Families of rows that turns and mirrors carry onto each other, the same ones carrying the whole set onto itself: the rest of each named row's family, in list order
4 families of 4 rows
k371: [ -5  -9  28  14  16 -34  25  28  16   2  12   1  19   6 -11  22  -5]
k592: [ -7 -22  -3   4 -46  13  -1   8  14  -7  -1   2  11  13  12  31 -28]
k474: [  5  -1   5  15  12 -15  -7  27  16  -8   6   6  29  11  19  25   2]
k618: [-50 -23  41   1  -9 -23  -6   5  -5   3  19  16  20  24   0   8 -34]
k851: [  9 -24  20   5  -4  -3 -16  -1  24  -2 -10 -23  30  -5   4  13   4]
k750: [-24 -15  17  13  10 -15  11   5   3   5  13  29  11  32 -20  15 -27]
k476: [-13 -17  -3   8   3 -21  -7  15  13  -6   5   4  52 -11  14  26   2]
k947: [-37  -9  44   3 -42 -11   8  22  10   3   8  -5   8  -5 -10  -3 -39]
k794: [-19 -15  12  19 -42  13 -13  10  18  18  -9   4   6   0  21  18 -32]
k311: [-37 -19  54  19 -25   2   5  11  -3  16   7  -4  -4   5   2  -2 -22]
k714: [-34 -33  51  -3 -18 -24   6   7 -12   8   7   0  13   7   7 -10 -18]
k292: [-16 -23  19  17   8 -17  22  28  -5 -13  24   9  31   1 -24  24  -4]
k938: [  3 -34  18   5 -40   8 -19  13  21 -11   0 -19  23  -4  -2  31 -24]
k844: [-10 -12  17  -1  -3  -7 -13  -2  22   9   9  -7  49   3  23  15  11]
k986: [  0 -26  24  15  -4  -9  19  24   4  10  25  23  21  16 -32  20 -20]
k240: [-25   0  19   4 -46   9 -23  21  10  -7   3   2  16   1  18   2 -32]

Which other rows belong to the same family as k714? k592, k844, k986
Which other rows belong to the same family as k311? k476, k794, k292
Which other rows belong to the same family as k371? k474, k947, k240

Families of rows that turns and mirrors carry onto each other, the same ones carrying the whole set onto itself: the rest of each named row's family, in list order
5 families of 3 rows
k665: [ -1   4  26  14   9   1  -6 -23  18   4   2  27 -16  19   2]
k597: [  1  40  14  18  10   3  -1 -32  15  -6 -12   1  -5  -3   9]
k738: [  7  -2  30  12  -1   9  12  20   9   0   4  11   0 -15  -6]
k323: [ 11  23  23  18   2   0  15  16   5  -1  -3 -14  -4 -28  -4]
k683: [  1  -2 -14  52 -21 -37  -8 -12  -2  -8   1   3 -21  -4  23]
k512: [ 28  44 -10  12  -9 -17 -10   0  -4  -2  -9 -17 -10 -10  11]
k985: [ 12   1   3   4 -21  12 -16   5  11  -9  -3  30  14   8  13]
k281: [  3  -2  27  36  -3 -10  13  22  12   3  10 -10 -15 -15  -7]
k787: [ 13  -9  -1  45 -25 -23  -8   4  22   4  16  -1 -32   7  12]
k604: [  5 -13  -3  14 -15 -14 -16  -6 -12  -8  -5  40   2  10  17]
k712: [ 18 -10  17   6 -27   4 -10  -5 -10 -20   3  36 -20   1  19]
k702: [ 22  29 -16   9 -10 -20  -4 -21 -16  -9 -15  10 -10 -19  24]
k585: [  7  -1  11  46 -24 -31 -17   5 -17 -18   6  -6 -32   7  13]
k639: [ -8  19  18  45  10 -22  -9 -19  14   3   2  -9 -22  17   0]
k280: [ 16  35   3  20 -24  -4  -8 -12 -15 -31 -14  -5  -8 -22  25]

Which other rows belong to the same family as k512? k985, k787
Which other rows belong to the same family as k738? k323, k281
Which other rows belong to the same family as k665? k597, k639

Families of rows that turns and mirrors carry onto each other, the same ones carrying the whole set onto itself: the rest of each named row's family, in list order
6 families of 6 rows
k169: [ -7 -25  -2   3 -19 -35 -14  12  12  -4  27 -23   1 -53   5 -19 -13   1
  14 -22 -22 -14   4  10  -2  11  14  18]
k555: [ 33 -14 -20 -11  -7 -31 -13  16 -31 -29  17  16 -11   4  -1   3 -28  -9
  -3   1  -1  -8 -40  -1 -28 -21   3   9]
k186: [ 37 -20 -14 -10 -10 -34 -15  14 -22 -34  22  10 -13   2  -4   4 -27 -14
  -5   1  -2  -5 -35  -5 -36 -18   7   9]
k972: [ 18  13 -10  -6  16 -38   5  27  -9 -10  25  13  -1  -1  10  -7 -19   9
   3  -5 -10 -12 -48  15   2 -10 -17   7]
k4: [ -3 -30  10 -18 -13 -16 -33  24  -2   7  29  14 -38 -36  -5  22   8   3
  15 -23 -16 -36  -3  24 -25  -6 -11  30]
k28: [  5 -28   9  -2 -27 -30  -3   7   5 -29  28   7   2 -37  -2 -13 -30 -27
  37  11  14  10  -3  -1 -18   4  21  20]
k822: [ 35 -14 -12 -14   0 -28 -13  18 -28 -28  19  15 -10   3  -3   2 -34  -9
  -1   1  -8  -5 -38   0 -36 -23   5  11]
k915: [  1 -24   4   1 -27 -30  -8  11  -2 -29  28   9  -5 -37   5 -13 -37 -25
  40  15   8   9  -2 -11  -9  -1  19  29]
k316: [ 33 -16 -16 -11  -7 -31  -4  19 -28 -22  23  10 -17   0   0   1 -27 -11
  -5  -1  -5  -7 -44  -1 -39 -23   4   9]
k253: [ 24  13  -8  -5  11 -36  -2  21  -6  -9  29  11  -4  -1   7  -8 -24   8
   8   5 -12 -10 -51  17  -1  -5 -23   5]
k634: [  5 -15  30   3  -7  -8 -17  31 -11   8  29  39 -21 -33   3  14 -13  -2
  25 -12   1  -9 -13  30  -4  -3 -35  42]
k334: [ -3 -18   0   0 -21 -34 -14   5  14 -12  24 -23   7 -48  -1 -21 -16   5
  14 -20  -8 -12   6   2  -4  11  19  16]
k433: [  5 -12  27   1  -9  -2  -9  31 -11  10  29  29 -26 -34   2  15 -10   6
  31 -10   6 -18 -17  29  -5  -5 -34  41]
k384: [ 10 -24   5   1 -27 -34   5   9  -3 -33  30   9  -4 -28   7 -13 -33 -29
  32  11  15  10   0  -5 -16  -2  18  24]
k15: [ -2 -27   0  -2 -19 -39 -14   4  12  -4  24 -25   2 -46   5 -19 -18  -7
  17 -17 -15 -11   7   7  -4  13  21  15]
k908: [ 22   9  -8  -6  14 -34   2  16  -5 -14  26   7  -3   0   4 -15 -20   9
   7  -6  -8 -19 -50  25   1  -4 -24   7]
k744: [ 25  10 -19  -4  11 -31  -5  22  -7  -7  25  16  -1   0   7 -13 -19   7
  10  -9 -15 -15 -47  16   8  -6 -22   6]
k901: [ -7 -26  -2   5 -16 -36  -5   6  12  -5  24 -27   2 -41  -2 -23 -10  -6
  13 -21 -10 -14   7   6   0  12  11  15]
k408: [  2 -25   1 -16 -22 -13 -33  23  -2   2  37  20 -40 -38  -2  19   3   2
  12 -27 -19 -35  -2  19 -28  -5 -16  31]
k755: [  2 -13  24  -1 -10  -3 -19  34 -10   7  28  35 -22 -36   4   7 -21   6
  31  -6  13 -14 -21  33  -8  -8 -32  45]
k782: [ -2 -29   6 -22 -16 -16 -32  22  -1   6  31  24 -37 -38  -4  16   7   4
   9 -29 -12 -38  -2  25 -22  -7  -9  26]
k980: [  4 -16  32  -2  -5  -8  -6  34 -13  15  28  33 -27 -30   3  12 -20   4
  30  -6   8 -15 -15  25  -9  -5 -32  42]
k23: [ -5 -26   2   2 -22 -35 -11   4   8 -10  23 -25  -1 -49   7 -21 -12  -5
  12 -19 -14  -9   5   0  -3  11  15  10]
k343: [ 31 -18 -19 -10  -7 -23 -16  12 -28 -28  17   9 -12   2  -5   2 -20  -6
  -1   0  -2  -6 -42  -7 -37 -18   5   8]
k64: [ -5 -22  -2   3 -22 -39 -18   4  10  -5  24 -22   7 -44   6 -23 -21  -6
  17 -28 -15 -13   6   8   3   9  11  18]
k772: [  4 -11  23   4 -13  -9 -13  32  -9  15  31  34 -21 -34  -2  13 -12   6
  25 -14  12 -16 -18  30  -5  -3 -33  46]
k79: [  0 -25   0   0 -28 -28   1  11   0 -33  29   5   0 -35   4  -8 -30 -28
  39   4   9   8   1  -9 -18   2  23  25]
k425: [  5 -27   0  -3 -27 -34  -3   5  -2 -28  30   5  -2 -32   5 -10 -35 -24
  36   5  14   9   7  -5 -13   2  24  26]
k218: [ 22  15  -6  -8  11 -27   0  21  -5  -5  25  15   2  -7   8  -5 -19   9
   7  -6 -17 -12 -50  23   5  -5 -26   7]
k488: [ -4 -29   7 -21 -19 -12 -34  20  -2   2  28  15 -36 -37  -6  22   9   1
  14 -21 -11 -41  -8  14 -30  -2  -9  29]
k348: [ -3 -29   2 -21 -18 -14 -30  24  -5  12  30  20 -33 -32  -3  25   9  -1
  13 -30 -13 -33   0  17 -30  -5  -6  22]
k990: [ 24  10 -14  -3   8 -28   2  21 -11 -11  21  12  -1  -3   9  -8 -22   7
   9   0 -10 -15 -54  16   2  -8 -24   4]
k370: [  7  -5  28  -2  -6  -7  -5  29 -13  11  26  39 -20 -33   4  15 -15   5
  26  -8  11 -10 -20  29  -6  -9 -33  40]
k350: [ -4 -31   3 -16 -19 -19 -36  26   0   3  33  14 -36 -43  -8  20   6   4
  10 -24 -14 -36  -2  19 -29  -3   0  27]
k933: [ 35 -15 -12 -16  -7 -32 -15  11 -32 -23  20  15 -13   3   1   7 -28  -8
   0  -4 -11  -6 -38 -11 -34 -19   5   7]
k646: [ -3 -25   8  -3 -23 -35   2   8  -3 -25  32   5  -5 -28   6 -13 -38 -26
  40  10  13  12   3   0 -15  -2  20  22]

Which other rows belong to the same family as k980? k744, k343, k64, k488, k646
Which other rows belong to the same family as k972? k28, k316, k634, k334, k408
Which other rows belong to the same family as k933? k915, k908, k901, k755, k348
Which other rows belong to the same family as k79? k822, k253, k782, k23, k772
Which other rows belong to the same family as k370? k169, k186, k384, k218, k350

